Rotation paths and how fast each direction turns (degrees per step):
Each turn is a multiple of 5 degrees from 10 to 175, or 0.
Each row of a path follows its step; steps can be skipped.
path 1
step 1: [ 26  16 -63 -24 -13   8  13 -21  31   0   4 -25 -30 -10 -21 -42 -28 -35
 -38   3  -8  27 -22  -6  31   2  13 -44  15  11 -36 -43   8  30  52  16
 -11 -21 -20 -25   6  45  -8  42  25 -34  39  11 -48  45  22 -56   4 -34
 -20]
step 5: [ 17   2  -7 -32 -17 -28   7  -2  66 -21  -9  14 -50 -33  12 -11 -40  19
 -36  19 -31   8 -15   3  70  13   7  22  34  -3  39 -44 -22  77  15  -1
  61 -16  55  17 -12   6  -1  37 -30 -14  -4   3   1 -17   4  -6 -34   3
 -14]
step 15: [-23  20 -14 -49  21  21  25 -42 -19   7 -13  51 -32 -13  27  -8 -12  20
 -16   1 -46   2 -15 -27  -1  24   4 -10  -7  15  62 -66  57 -34 -34  23
  -5  29 -19 -31 -30 -43 -22  -5  -2  15   5  24 -29  17 -57 -28  44  -9
 -14]
step 25: [ 31 -14  33 -47  -2  17  14 -11   0 -35 -12 -50  48 -19  -8  49  20 -16
 -14   2   3  19 -48  34  43  18 -27  31 -42   6 -37   1  48   9 -68  -8
  -5 -15 -19 -25 -36 -19 -14 -43 -13  11  61   7  48 -15 -19  15  -6   0
  12]
step 27: [-10  63 -33   4  63  41  34 -38  -4  23  15 -27  13 -11  38  31  -8   3
   8 -20  28   1  -9  16  -3  30   5 -14   6  18   9   6  37  10  20 -32
  -3  41 -29  11  11   5 -51 -34  -5 -35 -10 -18 -60 -14 -12  -5  83 -41
  -3]
step 29: [ 42   9 -23 -51 -25  12 -47  27  -2 -56 -51  20   8  -2  -1 -21   4 -17
  19 -32  19  26 -37  15  24 -10  15 -76 -49  32 -11 -14   0 -15 -15  33
 -19   2 -47 -71  19  10 -28  -3  -2   5  35   1   7 -28  33  19  22 -23
  17]
step 40: [-32 -10 -59 -19 -47   9  31 -13  82  26 -16   2 -15  11  11 -21 -38 -25
  -5  10  38   2 -21 -14 -22 -14 -38  -1  42   0  37 -52 -16  -2  59 -22
  31  13  11 -14 -25  22   0 -28  26  35  11   1 -11   7 -19 -27  28  -2
 -62]
step 41: [ 12 -16  -2 -23 -12  21 -10  29 -31 -47  24 -25 -12 -23  34  25 -30   6
  -2   8 -35  21 -63  11  10  -3   7 -45 -53 -18  -6  42  27  12 -43  42
 -21 -40  -4  14   3  -9 -66 -31   8 -45  30  27 -21 -27 -19 -62  -1  20
  14]
step 42: [ 13  32  -9 -28 -42 -18 -16  -9 -18  23 -36  29   2 -48 -53 -37  24  32
 -29  11  18   5  11  25  16  -6  15  29 -21  33  19 -59  -2   9  -1  44
  18   5  32  54 -25  -5   5 -18 -37  57   3 -24  50  -7  30  22 -21 -56
  21]
[ -8  -8  -8   2  -9  -4   8  12 -10   5   6  -7 -13 -17  -5  13  -7   1
   7   9 -12  -2  -3  15 -13  14  -6   1  -7   2   9 -10  -1   2   4   1
   9   0  -6  -5 -13  -2   0   2  -3   1  -3   1   8  -2  -7   5  -2   2
  11]  40
[ -7   3  13  -3  -8  -9   9   6 -10  -4  -9   2  -7   9  -4  -4   4  -6
  10   3  11  13   5  11   2  -8  -4  10  10  12 -12   2  -4 -10  -7 -10
  -6  -1   2 -12  -2   6  -4   4 -11   7   4   6  10   3 -15  -1   9  -3
  -3]  100
[ -6   0   4  13   6  11  -2  -2  -2  -1   2  -7   1  -6  -2  -9   4  -4
   6  -2   7  -7   1  11   9  12   8   0 -13  10  -7  19   5   5 -20 -10
  11  -5   2   3 -16   3  -4 -10   7   5  -5   3  -4   9   4  -5   1   8
   1]  155
[ -2  -5  12   0  -6   5 -11   6 -12   4  -2 -20   0   5  17  10   7  -9
   1  -5   1  -4  -5   3 -11   0   2  -2  -2   1   5   5 -12  -6  -3   6
  -2   3   3   6  13   2 -11   3  -9   0   5  17 -14   1   9  10   0   8
   2]  175
[  2  -3  -2   6   3  -7   2  -3  -2   6   4 -11   9   9   1   0 -16   7
   3  -1 -13  -1  -6  -7   4  14   6  -7  10  10  -8   2  -4  -4  14   2
   4  -3   5   0   5 -11  -7  -2  -1  19 -11   5   0   0  -9  -9  17   4
 -10]  85
[ -1  -1  -8  -5   1  10  -3   1  12   7  -7 -10   1  -6   1   2   1   6
  -3  13  -4   4  13  -8   8  -6   0   4  -8   4   7  -5 -13   0  -7 -12
   4   6  -6   5   2 -11 -15  17   1  11   9  -3   3  19   0  -3  -3 -12
  -7]  175
[  3  -7   5 -12  -5  -7  -2  10   6   0  -9   5   1  -3 -10   8   4   2
   7 -11   4  -5  -7  -4   9  -2   9   5  -3   1  -1  -3   6 -11  -7  13
   4   3 -19   9   9   5  -2   0  -6  11 -19 -15   4  11   3   5   2  13
   5]  110
[ -6  -5  -1   4   2 -15  -3  -3   7   6   1  -5   6   0  -1   3   2  15
 -12   4   1  -9  -7  15  -3 -12 -17  -2   9  -1  -6  10  14   7  -9  -3
  -6   4  -2  13   3  -6  -8   7   3   0  -2   8  17  -4   9   4   8   1
   5]  155
path 2
step 0: [ 52  63 -20 -50  -7 -37  20  11 -35  18   5 -26 -19 -19  17 -17   5 -18
  12 -48  61 -16  -5  -9  -2   2   0 -34  -4 -14  44 -12 -16   1 -15  17
  40 -15  14 -29 -11  10  28 -27  -3 -18 -29 -64  24  32  25  -7  21  -1
  23]
step 7: [-30 -29 -17 -30   6   8  -7 -32 -33  17 -19   2 -14 -39  -9   1   3 -16
 -21  18   9 -30  -6  42 -29 -16   1  22  23  13 -86  67   3  -7  25  13
 -21 -40   6  13 -32 -11 -12  -9   4 -33  23  34 -42  29 -18  51  24  29
   4]
step 12: [ 17 -12 -40   2   7 -34 -35 -37  16  -8 -37  13  15  34  -8  60 -16  16
   5 -23  28  11  -3   3   3  -8   4   3  50 -18 -16 -21 -17  15  -6  62
  50   1  38 -60  14  12   8  13 -30   3 -10  22   8 -37 -37 -51   1 -40
  -8]
step 13: [ 34  14 -23 -27  14  26 -19 -14 -21  34  15 -45   0  -8 -16  28   2 -14
  -8  -9  19 -10  13  13  51   6  14  32   6 -36 -38 -18  21   3  48  40
  12  -9 -49 -58 -38 -14  32  33  19 -58 -13   4  -4 -11  23  42 -31 -21
  26]
step 15: [-32   0  26  14  16 -30 -34  26   9 -63  19  27  -9  10  20  32 -53 -28
 -15 -21   4  13 -25  -9  24  25 -16 -30 -19 -12  23  26  14  21  -7  29
   1  47 -15 -37   7 -33 -37 -14   0 -75  22 -33 -23 -31 -15  -9 -15 -22
  32]
step 23: [ 24  42 -27  21  13  35  15  -7  14   4 -39 -17   6 -55 -32  22  42  20
  -8  53  59 -14  -2   5   4  -3  22  50 -40  -8  12  40   5 -27  -4   9
 -25 -24  -1 -24 -33 -55  -9 -35  14  21 -25 -45  -7  -4  22  -7  16 -21
  -1]
step 34: [-45  46 -33 -10  30 -37  26 -14  34  11   0   1  21  45  13 -25 -24 -42
  24 -38  25  31  56 -21 -19  -1 -17  29 -10  14 -59  36  39 -27  -2 -33
 -11   5 -11  14 -28   8 -29   3 -30 -12  36  28  -9  -9   3  -8 -14 -30
  28]
step 38: [ -8   3   4 -41   1   2 -13   9  41   0 -22  28 -20  13  21 -10  31  12
  21  -4 -17  10 -39  53  24 -17  32 -51  -2  16 -22  43  12  10   1  -4
 -46  10  71  14  16 -45 -18 -39 -10  -8  47  23   2 -20  23   4   4  22
  64]
step 40: [ -9  14  -6 -50   5  26  14   6  12  31   6 -75   9  -3  48  -9   0 -35
 -21  -3  34 -21  19  -6  -4 -27 -22 -20  36  20 -25  12 -12 -21   7   2
 -25 -82  24  -5 -18  -5   1   8 -27  12 -34 -12 -63  17 -34  -6   7  -9
  47]
[  9   5   7  -1   7   7   7  -5  -5  -2  -3   8  -5  -5   1   1   9  -8
 -20   3   1  -2  -3  -8   5   2   6 -13 -12  -9  -4  -3  -4   1  -8  17
   0   0  -1 -11  -2  12 -11  10   7  10   9  15  14   1   5  -3   7  -4
   7]  110
[ 16   8   1  19 -10  -5   0 -13   4  -8   7   8   0  -2   0  -7  -8  12
  -6  -6   1  -7   4  -3   4  -9  -3  -8   5   9   6  -1   0 -18  -5   8
  -5   9   8  -5   0   7  10  -7   3 -18   3   3  -7   7  -7  -3   6  -2
   0]  120
[-18   5  -8   7 -10  -4   9  -6  -2  -8   6 -21   1   3  -8   2 -21   0
   5  -4  -1  -5 -10  -2   0  -8   7  -1  -4  -2   6   6  -2  -5  12  13
  -1  -3 -11   6 -10   2   0   6  -1   6  -1   2   8   0  12  -1   8   0
  12]  135
[ -2  12   4   1  -4   5 -19   4  -7   7  -5   9  -4  -1  -1  -7  -2   6
  -8  -2 -14   3 -11 -13  -9   0   4   3   8   3   5  15  -3   7  -7  -3
 -15  -4  -4   7  -9   4  -6   5  -6 -15  -9   5   8 -13  -4   3  -3   9
   6]  35
[-13  -2  -4  -1 -16 -10   5   4  -2  -2  -9  15   5  15 -11  -2   5  -4
   2  -7  -8  -2   2   2   4  13   9   0  -2  -5 -17   3 -16 -12   4   0
   5  -5  10  -4  -7  10   0  -1   9   0   8   0 -10  -9  -9  -1  -4   7
   3]  80
[  0   7   3   0  -5   0   5   9 -18  -4   7   4   6   4  14   0 -11 -18
   8   2   8 -10 -13  -9   1   6  -4  10  -1 -13   1  -1   3  -5 -11  -3
   7   8   1  12  12   4   8   1   5 -10   1   9   0  -6   5   7   2  -8
  -9]  25
path 3
step 1: [ -3  12  20  -9 -64  42   2  47 -12  46  33 -12  -3  25 -27  48  -5 -26
 -16 -28  28  19  -2 -15 -19   3  16 -16  -7   1 -12 -44  50  31 -11  37
   5   1  17  51  19 -38  -6  44  -3 -22  22 -32 -45  13 -28   3  29  -4
  69]
step 2: [-37  -6   0  50  36 -30 -15 -39 -43   5  -7 -10  31  -5 -14   6 -19  -5
   8  19 -59  -1 -23  45   3 -15   0  21   5 -21  -9  56  19  22  22  -2
 -11  54  62  15 -10  43  -8  42  -7  -3 -45  40  -9  21   5  41  60  -5
  -9]
step 6: [-19  -1 -29 -17 -37   9 -18 -43  50 -36   0  38   5  27 -13 -33  45  44
  18  -8 -13 -38  15   5   5  67 -48 -59  -4  29 -11  -8  18 -29 -64  73
 -12 -12  21   5  16  -1  -9  20  -3   1  27   1   8   4 -15   6   1 -28
  18]
step 20: [ 20  26  16   3 -10  27 -21  -9  54  -6   2   6  21   9 -25 -17   7 -57
   2 -30 -24 -40  11  38  63 -26 -12  -9  15  20  40 -45   6 -23 -48  11
  20 -36  19 -24  25  53  17  28 -24  -1 -36   7 -48 -25 -51 -33  12   4
  31]
step 26: [ -2  -4 -11   4   0  45 -52  10  14  -5 -33  23   3 -25  56 -11 -44  27
 -53 -18   3  33  39 -15 -36 -10 -43  -1 -12  11  32  18 -34  28 -14  -6
  -1 -32 -16  -6 -48 -64  47  11  11 -32 -34 -21  18  29 -31   0 -43 -29
   4]
step 29: [-22  13 -31  -4  29  34 -17  -5  25  -6 -13 -37  36  31   2   0  42   1
   5 -25 -52  67  27 -10  51 -29 -41  -7   4  44 -22   0  21  30 -17  18
   7 -14  21 -28  -2  30   9  10  21 -15   6  20  25  87  52  23 -10 -26
  16]
step 33: [ 34 -28  21  47   1 -44  -2   2  21 -10  55 -45  -7  11  26  13  31  14
  -8 -18   0 -23  32  19 -50  27 -15 -23  51 -38  -5 -44 -11  -6 -15  32
   8  42  20  60 -27 -53 -30  23 -34 -20  -3  36   3 -14  12  25  -6  20
  35]
step 34: [   8   55   -3  -28  -17  -35  -20   36  -21  -17  -10   25   23  -18
    2  -21 -100   19  -16  -35  -47   11    6   44   33  -16   47   21
   21   36   29   -9   43  -30  -24  -13   -3   -7   28   12   26    0
   -3   14   20   12  -11   10   11   26  -10   10   50   -8   44]
step 37: [-34  38 -18   6 -33  55  11  13  20 -24   4  40  -9  64  48   4 -76  40
  29  -6   2 -25  72  19 -14  -3  -5  -6  10  21   3  39   9  32  22   9
  17 -15 -42   8 -30  32  30 -23  27  12 -32  -3  10 -13   5 -18 -17  26
  13]
[ -5   2  -5   8  -3  -8  -1  -4   0   3   0   4  16   9  15 -15   2  -3
  12   4   1  10   9  -1  -2   3  -4  -5  13   3   1  10   7  -8   0  12
  -4   5  -5   4  -9  -6 -14  -1   8 -14 -10  10  10   4   6   3 -14   6
  -5]  95
[  7 -13  -3  -9   4  16   0  11  -6  10   0  15   3  15   1   3   8   3
  -6   3  -3  -8   5   4  -2 -11   4   6  18 -10   7  -5  -5   0  -2 -12
  -6   8  -2  -3  -1   4  -5   7  11  -3   1   2  -6   2 -12  -4 -15   0
   8]  170
[ 10  -2 -10   3  -9  -4  11   3   9  -8  -8   7  10 -11  14   2   8   2
  -3   6  -2 -18   8   4   2   3   1  12  -4   0   3  -4   7  -1  -8   5
  -2 -14  -7  -3   1  -9 -15   9  -4   8   6  -2  -7   8  -3  -6  12  13
  -3]  130
[-13   4   8   3  -6   1  -5   9   1   3  12  -2  -2   0   4  12   4   2
  -9  -3   1  -9  12  -3  12  -4  -1  -1   6  -7  -7   5   8   4   1   6
  29   5 -14   1  -7   2  -2   7  -5   5   5   7  12   8   2   5   1  -8
   9]  90
[  0  -4   3  -3   2   3   1   4 -15  -6 -18   2  13 -15   9  -1 -10  11
   9  -3  -6  -3   0   8   5   4   0  -1   7   3  -5 -10  -2   2   1  -1
  13  13  -6  11   2  14   7   1   2  10 -18   4  -6 -11   2   1   2   4
  -4]  125
[  5  -4   7   4  -6  -3   4   4  -1  -8  15  11   2 -10  -3  -7  -5   3
  10 -16  -7 -18   1   8   7   8   0  -6  10   2   1   2   6  10   5  -5
  -3  -7  11 -13   1  -1   1  -2   2 -17  10   9   2 -16   7  -3  -2  -6
   2]  25
[ -7  13  -3  -6  14   1  -5  11   4  -2   4  -1  -4   4  11 -13  -4  -1
   0   4 -10   0   3  -5   0  -3  -4   2  -9 -14   6  -1  -4   5  15  11
  -1   4  -6  -9   7  -2   1  17 -16  -2  -2   0 -10 -14   1 -14  -7   0
  -7]  65
path 4
step 0: [ 12 -53  20  56   0 -45 -20  37  -6   2 -31 -15   9 -16  13  57  44 -11
  15 -21   1   9  33   7 -18  18 -34  20 -58 -10  32 -41  18 -35   7  -4
 -11   7 -47 -24 -41   2 -39 -31 -35  -5  41  55  61   5  31 -20 -35  24
  28]
step 2: [ 31 -14 -45 -13  27 -20  19  -2 -26  40 -29 -33   3 -12   9  -2 -48  27
  28   1  -2  57 -45 -24  -9  44  17   5 -57 -13   3 -30  71  11 -11 -52
 -41   3  11   5 -47 -24  24  44  24  -9 -23 -17  -7 -22  19  31  59   7
 -49]
step 10: [-18 -23 -36  76  14 -37  47  12  61  19 -11 -17  63   1  26  32  15  51
 -15   5  39  29 -16 -22 -17  17   1 -12 -11   6 -11  15  26 -18  10 -10
  60  24  42  -9 -12 -31  29  -6  65 -27  28 -14 -14  -5  -7  -7  65  31
   5]
step 11: [ 30   7 -40  36 -25  36  16  21  23  -6  45 -56  28 -36   3  70  -6 -36
  21  -4 -33   2  29 -14 -40 -59  38  40   8  26  29 -23 -26 -40 -33 -10
  38  12  18  27 -38 -11 -61   4  -5 -26 -57   6  13  14   1 -20   3 -21
  -3]
step 12: [ 69  -8   7 -23  49  42  43  20   5 -19  -4  -5  10 -46 -16  24   6  29
  16  -6  47 -29 -20 -22 -17 -26  27 -23  -6 -30 -28 -34 -18 -27 -13  33
  -9 -32  -8   6  25 -60  10 -32 -54  18  -1  80 -35  -1  -6  44   3  22
 -43]
step 24: [ 21  20  42  19  13  -3 -39 -66  30   3  21  29 -25  37  30  41 -36  11
  47   4  41  49   2  41 -62  11 -39 -20  19  27   6   6 -40   0  25  37
  20 -43 -31 -61  21   6  -6  16  -2   8 -41  42 -15  -9  32  -2  12 -37
   5]
step 37: [ -7 -56  13  77  22  60  75   6  28 -15 -22 -14 -28 -24   1  35 -40 -12
  25 -31  -2 -25   2   8  80  20   7  -2  -3  26  32  25  -4 -10 -11 -21
 -32  47 -11 -11 -47  23  -7  38  -5  13 -31  20  13 -10   8 -24  26 -43
  -6]
step 40: [ 61  37 -63  13  10 -59   3 -14  15  21  -2 -11   6   1  31  90  -5 -34
  59   8  -9  -7  23   7 -13   5  60  -4  51  -6  20 -23   2  18  16  39
 -42   3 -10  -7 -17  63  -9   3  -7 -34 -12  26  39  -9  27  -5 -35  -3
 -13]
step 42: [-31  19   8  -5 -32  43  18 -43   5  33   9   0  11   8 -16  68 -30  38
  25  28  -4  55 -16  -9  13  26   7  41  15  40  10   5   9 -40 -10  -5
   5 -20  28  -8 -76 -11   9  45  15  19   6  34 -64   4  24  13  48   8
  75]
[ -6  -1   4   4   2   6 -12  -5   0   2  -1   6  -4  -1 -11  14  10   0
   3  -8  -4  -6 -11   3   7  -4 -12   9  -5  -3  -6  -8 -10  -7   5  -8
 -14   3   4   5   6   1   6  -4  -4   6  19  -6  -3   1  -2   5  -2  22
  15]  85
[ -8  -6   3  13  17  -3   0   1  -8  -2 -10  -9 -10   0   6  -8   4   9
   5  14  -4  -4  -4  -6  -5 -13  -6  16  -2  -1   6  -1  10  -3 -13  -9
   2   8  -1  -5  -1   9  10   0   3  14   0  10   3  10  -3  -3  -3   3
 -14]  175
[-15  -3   9   6   1  -6   5   1  -2   6  -6 -14   2  -9   4  -1  -1  13
   2   5   5   5  -4  -7   4  -3  14  -6   5  12  -7   1  -5   2  -4   5
 -18 -13  -7   1   0  -9   3   7  11   6   9  -2  12 -18   3   5   9  -2
   9]  135
[ -9   4  -3   6  13   0 -13  11   2   8   5   5   4   2 -11  -2   7  -5
  -2  -1  -4   9  18  -3  -1  11   2  -6  -7  -2   2  -2   3   1   2  -7
  15 -10  -7   3  -6 -17   4   2  -4  14   7  -7  12   2  -4 -17   5   6
  -6]  140
[ -7 -10  -3   8  -3  -4  -4   1   2  -1  -2  14  -9   3  -9  -7   2   0
   5  10   8 -10  -2   2 -19  -1  -1  -7  -7   7  -7  -1  -1   2   2  12
   4   1   9   1  13 -15   7   5  -6  -4  18  12  -8   2   5   3  -5 -17
   0]  125
[  0  -4  -8   2   6   3  14 -11  -7  -2  -3   8  -1   3  10   4  -6  11
   6  -4  12  13   4   2  13  10  -5  -3  -8   4  10  -3   2  11   0  10
   0   7   3  13  -8  -9   0  12  13  -2   9   5  -7  10  -3  -2  -9  14
  -1]  135
[ -8  -1   1  12   0 -12  -9 -11  -2   0 -14 -10  -9   6  -2   5  -1   2
   4   1   7   4  16   1   2   3  -1   7   1  -7 -10  10   1  12  14   0
   1 -11   1 -13  -9   0   2  -6 -10 -11  -6  -7   0   0   0  10 -20   2
   1]  45
path 5
step 12: [ 29 -18 -18  34 -17   0 -49  14  -1  11   9  21 -40  12  -9  18  40  16
  28  24 -68 -41  28  13 -63  34 -12 -42 -20   5   2   6 -12 -13  34  24
  22  -4  27  47 -13 -48  46 -12 -36 -19  19  22 -26 -21   3 -20 -22 -25
  17]
step 16: [-11  -7   1 -16  -9  34  -5 -50 -30  10  19  39 -33  45 -16 -18   7  22
  82  38 -10 -24  53 -15 -31   0 -12 -11  21  24  30  -5 -61 -16  33  16
 -20 -27 -13 -12   1 -16 -16 -19  14 -19 -18  39 -40  -3   2  23 -45  36
  11]
step 18: [-23 -34  -1   8  37   6   2 -48 -34  -3 -11  22 -39 -24   5   9 -13  18
  20  33 -18  -8  -5 -38 -25 -20  11  48  16 -30  12  18   2  -6  61  -1
 -27 -33   0 -22 -16 -89  12  -9  -3  -8 -40  41 -44 -26  27 -34 -35 -10
  12]
step 26: [ 16   8 -19  21  25 -25  16  15  -5 -14 -21 -18 -28 -19   6  -8  26 -31
  61  13 -27 -40  21 -26   2 -20   8  44  27 -36 -13  51  21  15  43   2
  -3  17   5  -6 -21 -29 -30   6  38 -52 -33  62 -65  -6  23 -30 -24  13
  15]
step 38: [  2 -16 -25  -5  23  28  13 -22   8  12  29 -19  -5   5  40  10  -1  22
  13  37  44   8  39  11   7  29 -19  75  37 -34  -9  24   1  13  23   8
 -58   4  24   2   9 -40 -17  48  54  15  21  18 -33 -25   4  -7 -73  -7
   6]
step 40: [ 43 -29 -23  -9   0   7  32  34 -13  29  17   9 -19   4  23 -18 -23  54
  25  52 -11 -11  24   1  15  24 -81   0  -6  18 -13  42 -10  12  43   3
 -24   4 -12   6 -20 -53 -18  55 -22  -2 -32  16  18 -16 -24  25 -53 -21
  17]
step 41: [-25 -36 -16  -4  14 -47   4  15  34   8 -26  -5  -5  23  10  11   2  -1
  54  24 -11  22  51  36  25  16 -68  33  33  16  56   2  -6  -9  31  -5
  17   7  18   6 -32 -72  19  19 -32  15  14 -24 -42 -23  17   2 -42 -15
 -19]
step 42: [ 29 -32  -3  23  21 -20  44  36   9  23   0   5 -28 -10  20  36   1   0
 -19  25   3 -59  32 -19  15   9 -10   8  19  -8  27  31  56 -29  11  19
 -41  21  40   5 -58 -35 -15  42 -52 -39  12   3 -34 -41  14   6 -25 -31
  -5]
step 43: [ 24 -34 -20   8 -29 -16   9  31  14  -2 -38  -9 -66  25  -2 -22 -27 -36
  26  31 -63 -52  38  14 -11  28 -15 -18  10  22  32 -32  -8  22  46  31
 -16  22  22 -13 -37   1  16  16   7  -1 -17  34 -40 -23  12  10 -53 -13
 -23]
[ -4  -4  -7   3   9  -1   3  -6  -3  -9  13 -12   3  11 -13   2   0  -7
 -10   6 -16  11   6 -16  -1   1  -5 -11  11  -1   5  20   4   7  -3   3
   7  -6  -3   2   0  -5  -6  -2   1   8   4 -16  -7   5  -6   7   0   0
   4]  90
[  8   1   4  15   6 -25   1   7  12   2  -7  -1  -2   1  -4  17  -6   6
   1   1  -5  -1 -11   6   5  -1  -1  -2   2   4   1   4   0  -1  13   9
   4   0  -6  -2  -1  18 -11   3   7  -8   5  -8   3   7   0  -8 -17   3
   4]  20
[  0  -1  -1   7  -8   6   1 -13  -2   6  -3  -5  -4   6  -8   4   8   6
 -11   9   9 -18   8   2   3   4   9   4  14  13   1 -11   1   3  -9   6
  -6  -1   2   2   2  12  -3  11  -1   8  17   0 -13  10  13   5   3  -5
   4]  80
[ -8  14  -5   7   2  -3   9  -5  -7   9  17  -6  -7   1  11   2 -14   2
   6 -17  -8  15   1   2   3   7   2   1  -9  10   3 -15  12   4   2   3
  -4   2   8   9  -8   6  -3  14  -7   3  -1  -7   2   4   0  -2  10   3
  -3]  175
[ -4  -6   1 -14  -4 -15   4   0  10 -11 -10   0   6   6   2  -2   2  -5
   1   1 -10   5  -2  -4  -6   8   3   9   2  -5 -10 -13   4   2 -12  -3
  -8  13  -3  14   1  -4 -19   6   5   2  -9   7   1  13  -5   7  -3 -13
   5]  170
[ -7 -20  -2   1  10  -1  12 -13   0 -12   7   8  -4   2  12  -4  -9   6
  -3  -1  12   5  -3   2 -11   2  -9   4   0   7  -3  -3   5 -18   3   2
  -6   2 -11 -15   3   2  12   2   7   5   2  -4  -1   6  -4  -1  -2  -1
  17]  20
[-10   5  -9   6   1  -8  -6  -1  10   5 -12   3  10   0   5  -1   0  -8
 -11  -2   2   0   5  12  -7  -9  -3  -5  -2  -2   6  -5 -14   6   8   2
  -9  -6  -8  -2  -9   8  -1   0  -4  11  -2  -6 -10 -14 -20   6  15 -10
   5]  175
[  0  -4  -4  11  17   6   1  11  -9  -7 -15 -10   1  -1  -8  -4   4  -4
   5 -16  -2 -18   6   7  -1   1 -14   0   0  11  -5   3  10  -8 -12   1
   0   6   0  12  -9   5   2  -2   8  11  -9   0   1  -3  -4  -7   0   6
  -3]  20
